Each run below is a few steps of one of 6 hidden systems, one row a step.
run 1, H:
[[ -4 -29  15 -18  23 -11  15  61   0 -23   7 -26 -43 -44  43  31   1 -55
   17 -10  10  16  -9   2 -22  -8  15   2]
 [-15 -16  23 -14  10  11  10  51  19 -43 -19 -42 -33 -51  31  12   5 -54
   13 -36  22  25   0 -11 -13 -10  14   7]
 [-26  10  19  -3  -6  34   3  34  30 -51 -37 -47 -20 -52  19 -13  13 -41
    4 -56  33  38   7 -18   2 -11  13   7]
 [-28  35   7   3 -23  44  -4   2  26 -43 -49 -39   1 -51   4 -32  19 -19
  -12 -64  35  35  13 -19  20 -13   9   4]
 [-30  61  -2   3 -31  35  -9 -29  18 -19 -49 -20  21 -37   0 -41  18   9
  -19 -58  32  30  13 -19  27 -15   7   2]
 [-20  74 -10   8 -36  18 -17 -47   1  10 -38  -2  35 -27   3 -42   9  38
  -24 -42  22  21  15 -10  34 -14   0   3]
 [ -3  72 -12   8 -33  -5 -19 -56 -15  30 -26  16  40 -19   6 -30  -5  57
  -25 -19  13  10  17   0  28 -13   4  11]
 [ 17  54  -3  11 -27 -23 -18 -51 -26  37  -7  22  42  -6  13 -17 -22  68
  -23   2  -3   0  25   9  20 -10   4  19]]
run 2, D:
[[ 47  16  54  22 -15  -8 -33 -11  -8  -5 -34 -29  25 -14  33  11 -27  50
  -14  -1   7   3  53   8 -25   2   8  47]
 [ 36  37  32   7 -14 -29 -22  -9 -25   7 -27  -6  26 -35  47   5 -30  52
  -19  -3   7   6  46  11  -4  -8  20  48]
 [ 14  44   8  -8 -11 -44  -6  -9 -33  26  -8   8  21 -47  49  -1 -28  42
  -17  -3  10  12  21   9  13 -19  23  35]
 [ -1  43 -22 -22  -7 -51   7 -10 -41  40  17  32  13 -41  37  -9 -20  30
  -18   4   4   9  -9  12  30 -22  21  17]
 [-12  31 -43 -27  -2 -53  17 -11 -45  48  35  49   6 -21  11 -14  -4  17
  -11  20  -3   1 -31  16  39 -23   9  -9]
 [-14  12 -56 -21   0 -39  18 -18 -34  54  48  53  -3  13 -11  -3   6   6
   -1  28 -15 -15 -40  13  29 -13  -5 -27]
 [-17  -1 -56  -9   4 -12  14 -26 -12  39  45  51   2  41 -37  -8  16   0
    2  26 -23 -17 -38   6  23   0 -18 -43]
 [-23 -11 -42   6  -1  19   9 -32  10  23  26  32   7  62 -53  -7  17   0
    7  15 -21 -21 -28  -6  17   9 -30 -43]]
run 3, P (8 x 28):
[[  6 -18  36  27  -9  57 -22  -7  45 -47 -43 -44   2  26 -18   4   4  -5
    8 -26   7   1  38 -16 -30  19 -18   1]
 [ 20 -29  39  33  -3  46 -24 -10  37 -33 -31 -36   2  47 -26  15   0   3
   12  -5  -4 -11  37  -8 -42  28 -19   7]
 [ 33 -34  34  35   2  33 -23 -13  26 -18 -17 -19   8  64 -25  23  -4  16
   10  13 -17 -19  36   2 -43  28 -20   5]
 [ 43 -31  23  34   2  17 -20 -26  12   5  -1  -3  11  72 -26  27  -8  30
    9  31 -24 -32  30   4 -42  28 -22   1]
 [ 41 -24  10  29   2   3 -22 -34  -1  26  12  15  16  71 -22  24 -13  41
    5  47 -29 -32  19  12 -31  22 -21  -1]
 [ 32 -17  -7  15   2 -17 -13 -37 -16  41  28  32  20  69 -25  15 -13  50
    3  53 -31 -31   5  18 -14  15 -20 -10]
 [ 24  -4 -27   6  -1 -29  -5 -38 -29  50  36  45  19  58 -18  11  -9  45
    2  53 -33 -33 -14  19   0  11 -17 -16]
 [  8   2 -37  -4   2 -33   4 -34 -34  52  47  55  12  44 -19   7   0  31
    0  42 -28 -27 -20  17  12   1 -13 -22]]
run 4, M (8 x 28):
[[-57  21 -37  -8 -11  34  13 -13  21 -14  -9   1  -6 -11 -28 -35  36 -28
    5 -37  13  17 -26 -20  32 -14 -12 -37]
 [-50  -2 -25  -2  -7  47  11  -4  37 -27  -9 -12 -15  13 -37 -20  39 -38
   14 -35  10  10 -26 -21  13   0 -18 -45]
 [-29 -30 -11   7   7  51   9   8  41 -39  -9 -18 -24  26 -40  -6  35 -45
   19 -19   3   7 -21 -14 -10   9 -23 -39]
 [-12 -56   8   9  13  43   8  30  37 -44  -2 -30 -32  30 -32  13  24 -53
   22   1  -5  -2 -11 -10 -24  15 -18 -27]
 [  5 -68  15   4  28  22   9  44  23 -38  12 -28 -37  28 -15  28   8 -49
   27  12  -9  -8  -5   0 -39  18 -10 -16]
 [ 18 -71  22   0  33  -4   8  55   9 -17  26 -16 -41  21   3  41  -3 -46
   28  32 -15 -12  -7   9 -41  15  -4  -9]
 [ 22 -61  12  -6  36 -31  11  47 -12   5  44   0 -33  14  18  47 -12 -30
   23  48 -22 -17 -16  19 -38   7   2  -5]
 [ 21 -45  -5 -16  29 -49  12  33 -33  28  54  20 -26  10  23  40 -23 -14
   20  55 -29 -22 -17  19 -24   4   6  -1]]
run 5, W (8 x 28):
[[  4 -18  -3 -26  24 -60  15  42 -32  21  39   9 -24 -36  50  30 -22 -19
   12  26  -9  -5 -17  13  -5  -9  20  11]
 [ 17  -9  24 -17  17 -42   4  45 -21  -3   9 -15 -20 -52  59  25 -24 -12
    3   2  11  10   7  14 -16 -14  25  27]
 [ 23   6  43  -3   3 -19 -11  37 -10 -20 -24 -38  -8 -60  55  15 -20   0
   -2 -17  20  24  28   9 -17 -12  24  37]
 [ 21  29  49   8 -15   5 -25  11   3 -27 -49 -44  11 -50  48   1 -13  21
   -8 -31  27  26  43  -3 -16 -12  18  43]
 [ 17  41  41  20 -28  26 -34 -20  11 -21 -64 -41  24 -31  26 -17  -6  37
  -20 -39  25  21  48  -4 -10  -8   8  36]
 [ 15  53  25  26 -31  36 -32 -49  19  -9 -56 -28  39   1   1 -25  -4  52
  -20 -37  22  14  49  -9   2  -2  -7  21]
 [ 10  47   6  31 -35  32 -30 -64  10   7 -37   3  42  29 -22 -28   0  61
  -20 -18   3  -1  31  -4  10   3 -18   5]
 [ 12  27 -12  24 -20  15 -23 -58   0  26  -7  22  41  53 -35 -22   5  57
  -13  15 -12 -14  10   3  12   7 -23 -13]]
run 6, N, 8 rows:
[[-13  19  33   9 -16  40 -13  15  28 -52 -55 -52  -3 -44  20 -15   8 -17
   -4 -60  30  35  30 -20  -3 -10  12  16]
 [-28   0  14   7 -10  54  -3  16  43 -52 -43 -41 -20 -19 -10 -12  24 -37
    8 -52  24  24   8 -21  -4  -3  -7 -11]
 [-35 -17  -9   7  -1  53   7   8  41 -37 -18 -24 -24  18 -31 -12  35 -44
   14 -30  10  11 -15 -18  -2   3 -21 -35]
 [-35 -25 -26   9   7  42  10  -4  33 -17  11   3 -14  43 -50 -11  33 -32
   11  -5 -11  -5 -32 -15   6   8 -28 -51]
 [-19 -29 -38   6  11  18  15 -15  16  12  30  28  -5  67 -60   0  17 -14
   12  24 -22 -20 -29  -5   9  15 -32 -43]
 [  1 -20 -33   7   9 -10   6 -32 -14  39  43  46   5  67 -38   7   5  20
    8  44 -33 -28 -23  15   3  15 -27 -32]
 [ 23   0 -23   4   1 -33  -5 -36 -32  53  38  48  17  48 -15   9 -11  45
   -2  53 -33 -30  -7  21  -1   8 -14  -8]
 [ 23  24  -9   9  -8 -45 -10 -35 -40  48  19  33  29  14  11   1 -27  62
  -16  34 -20 -13  12  16   9  -2   5  17]]

Which system made each of these runs?
run 7:
[[-17 -39  18  -4  16  39   7  40  34 -53 -19 -42 -38 -10  -2  13  19 -62
   23 -28  12  10  -4 -14 -25   5  -4 -12]
 [-14 -54   8   5  16  38   5  30  34 -43   0 -28 -32  24 -30  13  25 -51
   24  -5   1   2 -13  -9 -26  15 -16 -29]
 [ -7 -56  -1  12  16  34   9  13  30 -26  14  -8 -24  56 -47  14  20 -32
   23  15 -14 -13 -17  -2 -24  23 -23 -33]
 [ 10 -51  -5  18  15  18  -2  -7  14  -4  26   9  -9  75 -46  16   7  -4
   19  38 -32 -28 -12   6 -22  28 -29 -31]]
 | N
run 8 (4 x 28):
[[ -8 -54  15   2  17  35   7  37  32 -49   0 -31 -35  18 -21  17  20 -55
   23   1   2  -1  -6  -7 -31  16 -10 -21]
 [  4 -70  19  -2  31  13  13  53  20 -39  13 -25 -43  15  -8  31   9 -56
   30  11  -8  -5  -6   0 -33  17  -3 -10]
 [ 14 -67  13 -10  36 -11  10  58   1 -13  35  -8 -44   8  11  40  -3 -43
   26  33 -15 -10 -17  11 -35   9  -2 -11]
 [ 14 -53   3 -16  35 -42  19  48 -20  12  50  10 -36   5  22  41  -9 -30
   24  48 -24 -16 -26  15 -26   4   3  -8]]
 | M
run 9, 4 rows:
[[  2  31 -31 -15  -2 -51   8 -25 -42  51  37  46  19  -7  10 -10 -12  41
  -12  25 -12  -4 -15  20  34 -13   8  -1]
 [ -4  27 -47 -10  -8 -37   5 -36 -36  54  39  55  15  20 -14 -13   6  32
   -8  27 -21 -15 -30  15  31 -13  -3 -18]
 [-15  22 -51  -4  -7 -12   6 -44 -16  49  32  50  16  40 -33 -12  11  25
   -2  22 -18 -16 -26   8  30  -5 -17 -29]
 [-22  16 -40   7 -11  13   4 -48   1  28  17  35  19  53 -47 -20  18  16
   -3   8 -14 -15 -22  -8  26   3 -27 -35]]
 | D
run 10, 4 rows:
[[ 34  12  42  39 -18  39 -38 -36  22 -20 -47 -33  28  25 -10  -8  -9  49
  -12 -14   8   2  52  -1 -22  14 -13  26]
 [ 23   7  24  40 -22  43 -28 -44  25 -15 -37 -14  31  50 -34  -8   1  42
   -8  -4  -2  -8  40  -7 -16  17 -21   7]
 [ 12 -13   1  32 -11  36 -17 -42  23  -3 -14   4  20  71 -50  -4   8  29
    4  10 -15 -23  20  -6 -15  20 -27 -13]
 [  4 -28 -12  25   0  28  -3 -32  14   6  14  16   9  79 -54   0  12  12
   10  25 -27 -25  -7  -4 -10  21 -30 -27]]
 | W
run 11:
[[ 31  -6  22  39 -11  33 -30 -44  24  -7 -20 -11  25  60 -32   1  -4  41
   -2   7 -12 -20  37  -3 -25  22 -23   5]
 [ 23 -24   5  29  -5  30 -17 -35  21  -4  -5   2  17  77 -44   8   4  26
   11  25 -22 -23  20  -1 -25  25 -27 -11]
 [  8 -42  -4  22   7  24  -4 -19  17  -3  12   8   4  79 -53  11  12   2
   12  29 -25 -28  -4   2 -18  22 -32 -25]
 [ -1 -53  -9  13  18  22   9  -1  25  -8  28  10 -12  67 -50  12  11 -17
   21  32 -27 -24 -20   0 -16  24 -27 -37]]
 | W
